The rows of R fall into 3 groups, and each row is roughly a mix of its group's hidden directions.
R, 79 rows:
[[-21  18 -10  45 -12 -32 -20  -4  -2 -24]
 [ -2 -17 -34  18 -31 -24   3 -14 -28  28]
 [  5  45 -13  -2  -3   4   2  10   8 -51]
 [ -8 -37   5  -5  26 -22  -9 -43  21  -1]
 [ -2   4  51   0  10  29 -22  22  22   3]
 [ -2 -41  24   7   6  -6  -2 -23 -11  45]
 [  1 -21  42 -37   6  35  12   0   8  -5]
 [ -9  31  54   7  18   9  18  12 -12  -6]
 [ -1 -43   6  12  10 -14   5 -21 -16  45]
 [ 12 -16 -50  -6  21  -6  36   4 -17   5]
 [  2  -3  14 -35  10  32  25  11   8 -40]
 [  5 -30   3  12 -15  30  33  12  -6  39]
 [ -3   8  36  22 -16 -16  20  41   9  22]
 [ 11  30 -17 -19  -6  33 -16  34  22 -19]
 [ 13   4  -6 -44  10  35  27  19   7 -20]
 [ -4 -20 -57   3   8 -10  20  25  -8  11]
 [-18   2  45   1 -11  20 -34   2 -10  31]
 [  5   5 -35   3 -31 -17   7  30  18 -35]
 [ 18 -23 -37  -7  19  -2 -46 -14  -6  -5]
 [ -6  16  38  20   3 -10  -5 -29  -3 -44]
 [-22 -19  32  36  -8 -24 -23 -23  -3  11]
 [ 24 -22 -38 -20   1  14   8  27  18 -28]
 [ 15 -29 -48 -25 -21   3 -14 -12  13  -6]
 [ -3 -15 -24  -4  20 -27  -9 -43  33  -8]
 [  4 -27 -10 -24   5  15 -37   1  44  -4]
 [ -1  -3 -25 -36  -3  29  12  44  14  -2]
 [ -9 -29 -37  27  16 -27  24  -7 -21  -2]
 [-28  11  -7  43 -16 -29 -24   6   4 -22]
 [-12  19  28  27 -27 -14   3  23 -10  38]
 [  2  -7 -18 -27   7   7   0 -46 -32  27]
 [  9 -35  -2 -13 -30  37  15  10  17  26]
 [ -4 -21  17 -36 -18  13  -6 -28  41   5]
 [  8 -10 -19  22  28   4   0  -8 -48  29]
 [  8  -8 -45  10  18 -16  -2 -21 -40  10]
 [  6 -12 -39   1  16 -25  22 -39  -8 -20]
 [ -3  17 -18   3  30 -40 -21 -30 -16 -20]
 [ -7  24  -4 -19  -3  12  23 -21 -49  23]
 [  2 -37   8  -3  -5 -15 -13  18  51  15]
 [ -2 -52 -18 -11   3  -8 -24 -33  10   8]
 [ 14 -30 -34  14  -1  17  14   2 -32  33]
 [-35 -12  15  31  -4 -17  -4  -2   1 -46]
 [ -5  22  49   3   0  24   9  32 -21   3]
 [  7   6 -37   6   6 -32 -29   6   7 -39]
 [  3 -36   5  -4   0   0  -4  -4  -5  60]
 [ 18  10 -38  -2   5   1  39   7 -23 -32]
 [  7   3 -45   0  16 -35 -22 -20 -15 -21]
 [  7 -37 -23 -30  10  23 -31 -13  16 -15]
 [ 12 -32 -37 -18 -18  12 -29  13  25   4]
 [-11 -33   1  -9   9   0 -31 -49 -10  11]
 [ -7  16  55 -19   2  29 -14   5  15   6]
 [  1   5  44  -7  11  24 -35  18  27  -6]
 [ -2  37  20 -11  28   2 -40  -4 -24 -13]
 [ -5   9 -18  10  19 -16  21 -29 -47  19]
 [-10   0  26   0  33  -5   4 -41 -24  30]
 [  1 -44 -13 -28  15  18  30  16  -4  19]
 [-10 -36   1  -9   3  -4 -41 -32  22  18]
 [ -6  11 -27  28  -3 -28  42   1 -30   2]
 [  3  -9  27 -31 -23  42  -8   8  26  10]
 [ -9  18  48   6  35  -9  25  -8   1 -16]
 [ 14 -23 -18 -33   5  21  13  20   2  43]
 [ 12  26  -6 -35   4  29  16  18  11 -37]
 [  6  -1   2 -16   3  -9 -45   2  39 -34]
 [ 15 -47  -7   1   8  30 -10  -9  -2  37]
 [ -1 -30  -5 -18  -1   8 -43  -5  41  10]
 [-25   2 -20  46 -10 -36 -14   2  -5 -16]
 [ -6   6 -14  17   7 -27  25 -42 -35   0]
 [  0 -37  20 -22  22  11 -23  -5  39  -8]
 [ -5  36 -12  27 -12 -24  29 -10 -34   8]
 [ 15 -32 -12 -18  12   8  16  -2 -10  52]
 [  1 -30   2  47  13  -5  29  13  -4  26]
 [ -4  15 -24   5  28 -29  -4 -32 -40   1]
 [-11  -1  20  -1   1  13  40 -21 -26  40]
 [ 13  32 -12   8 -13   9  34  38 -23 -14]
 [ 18 -15  44 -24   7  18   1 -25  -2  31]
 [  4 -16  36 -21   8  39 -17  32  10  -7]
 [  1   0  22 -18 -11  38 -33  35  16   7]
 [ -7 -13  63  -2  -3   9 -13 -24   4  -3]
 [ -3  60 -29  11 -21   0  -5   3  -3   3]
 [ -3  23  43 -31   0  36 -19   1  -1   8]]

Here is one row of each group, with its name. Which group are the others in?
[  0  -4  16 -36   9  34  23  13   9 -38] => (14)
[  5 -25 -38  34  12 -37   0   1   9 -13] => (112)
[  9  -9 -37 -20 -23  27 -39  12  13   4] => (59)

[-17   5 -46  24 -15 -21 -16  30   4  12] => (14)
[  5 -16 -32 -31  -1  20  10  35   7  31] => (14)
[  0   0  25  -5 -21  25 -26  43  18  20] => (59)
[ 20   9  13  -4  24   2  30 -36 -16 -36] => (14)
[-11 -22  26  -6  12  18 -11 -34 -44   4] => (59)
[  1 -40 -11  11   7 -44  17 -23  19   6] => (59)
